(in the rows, 128 means zero)
One turn sends every row of this set to another row. A few are shown first. Where does it send the rows asked after them?
Sazo: [163 133 127 124 161 143 128  99 128 153 143  88  99 110 153 124 143 140
 145]
dus: [110 113 131 107 146 120 132 145 130 113 109 163 131 130 107 147 127 103
 118]
kovaz: [128 106 105 144 149 171 125 101  98 133 129 161 142 107 159 130 159 154
  99]
vev: [118 124 114 126 149 162 131  93 139 127 140 140 103 160 138  95 162 156
  92]
tupo: [171 156 130 140 159 109 129 106 119 129 156 129 140 114 162 121 132 125
 119]
vos: [ 99 109 100 128 166 161 135 107 162 136 127 133  87 119 112 151 121 149
 134]
vov: [115 114 111 166 189 136 119  75 104 120 133 151 156 120 137 132 132 119
 145]
Lodus: [118 114 111 120 185 131 135 116 147 101 176 126 141 117 139 161 151 120
 140]
vut: [128 103 122 136 145 147 135 110  85 141 157 138 137 133 136  87 129  84
 111]
dig: [149  99 103 156 166 108 135 105 164 103 143 149 145 124 108 134 123 115
 124]
ritum: [127 110 117 159 161 162 139  99  92 115 150 111 112  99 151 116 138 141
 165]
mokes: [ 79 107 123 113 157 147 147 111 125 129 147 150 101 112 128 157 117  93
 138]
pena: [116 114 133 117 152 159 127 109 138  96 127 104 110  80 149 162 155 124
 134]
tolab: [167  96 119 147 121 158 112  83 119 130 128 122 103 117 164 120 128 139
  91]
fovub: [185 121 121 125 134 154 115 122 114 120 163 140 118 105 114 121 139 144
 129]
kizi: [121 106 108 124 119 119 124  59 124 128 162 127 127 151 139 106 114 116
 129]
Bilem: [120  84 134 132 185 139 149 110 154 149 127 146 108 126 143 159 157 116
 106]
Mer: [123 143 126 111 197 156 146 103 108  87 114 115 119 123 140 124 128 143
 130]
vime: [120 141 120 123 148 135 116  91 140 157 118 141  99 155 124 107 103 113
  93]
Vor: [133 119 158 131 156 113 132  96 135 100 108 124 113 107 128 143 137 162
 142]
Dore: [ 93 120 102 167 127 139 102 135 127 127 110 141 122 118 147 134 113 103
 115]
bires: [128 116 122 120 143 132  93 124 125 133 160 144 110 144 137 146  96  87
  93]
Zet: [138 128 102 138 134 130 142 130 143  96 107 151 103 158 115 106 129 135
 131]
mikog: [111  85  86 121 138 178 106 111 123 109 132 140 113 149 145 145 128  96
 102]
fove: [153 107 138 118 128 123 124 111  93 134 127 104 117 131 141 100  95 124
 110]

vov turns into kovaz
bires turns into mokes
And these:
vos turns into Vor
fovub turns into kizi
tolab turns into vime

One turn sends every row of this set to another row. A few are shown first. Where does it send the rows asked after them?
D: [135 138 122  73  70 123 140 152 110 130 125 150 145 133 122 118 117 148
 125 139 142]
R: [126 148 139  60 108 113 126 144 127 111  97 136 112 124 135 136 133 146
 149 160 119]
Q: [138 132 132 121  87 116 133 122 125 139 142  97 141  94 147  94 104 113
 114 133 134]
K: [157 152 118 114 129 149 143 141 146 117 166 115 133 124 133  99 107 130
 121  74 132]
T: [148 135 135 102 110  93 124 170 141 137  89 108 116 163 118 113 105 130
 109  91 117]
N: [175 140 116 106 156 114 117 152 179 111 125  98 120 107 119 127 126 107
 154 120 122]
J: [136 157 111 117 135  91 127 141 119 115  94 118 146 161  98 114 117 140
 123 113 103]
A: [126 131 123 116 124 113 107 132 203 103 123 134 132 138 105 145 140 114
 155 123 125]
V: [125 136 120 104 102 141 138 144 112 129 122 172 125 149 154 121 121 146
 133 160 124]
M: [121 142 138  88 111 120 129 157 206 121 127 116 115 145 126 155 145 117
 149 102 145]
Z: [119 155 117 126 122 124 164 134 120 145 138  99 137 109 172 122 127 116
 134 158 142]
B: [130 144 122 108 117  97 138 132 128 121 122  86 135  75 142 125 125 109
 130 157 130]
H: [103 144 106 122 111 137 149 146 172 104 155 147 154 143 116 144 134 134
 135  96 153]
W: [124 129 149 118 110 118 139 130 148 147 124  85 119 109 177 104 105 118
 147 149 143]
F: [126 146 126 110 109 138 141 112 167 116 156 143 125 164 112 131 132 121
 123  85 128]
P: [154 147 133 104 144 131 119 173 195 128 128  89 129 118 146 117 121 127
 171 113 144]
Y: [127 104 138  84  94 111 125 156 144 117  95 145 118 127 141 122 101 148
 157 157 144]
X: [109 162 110 135 143 105 119 180 144 118  86 120 155 155 134 125 126 151
 145 131 118]
U: [109 143 127 123 119 117 138 194 143 128  96 119 129 161 155 115 104 153
 122  90 137]
E: [145 155  95 130 154 145 160 142 142 114 161 118 156 132 130 113 116 135
 148 103 146]

N turns into E
V turns into Y
H turns into M
And these:
W turns into Q
J turns into X

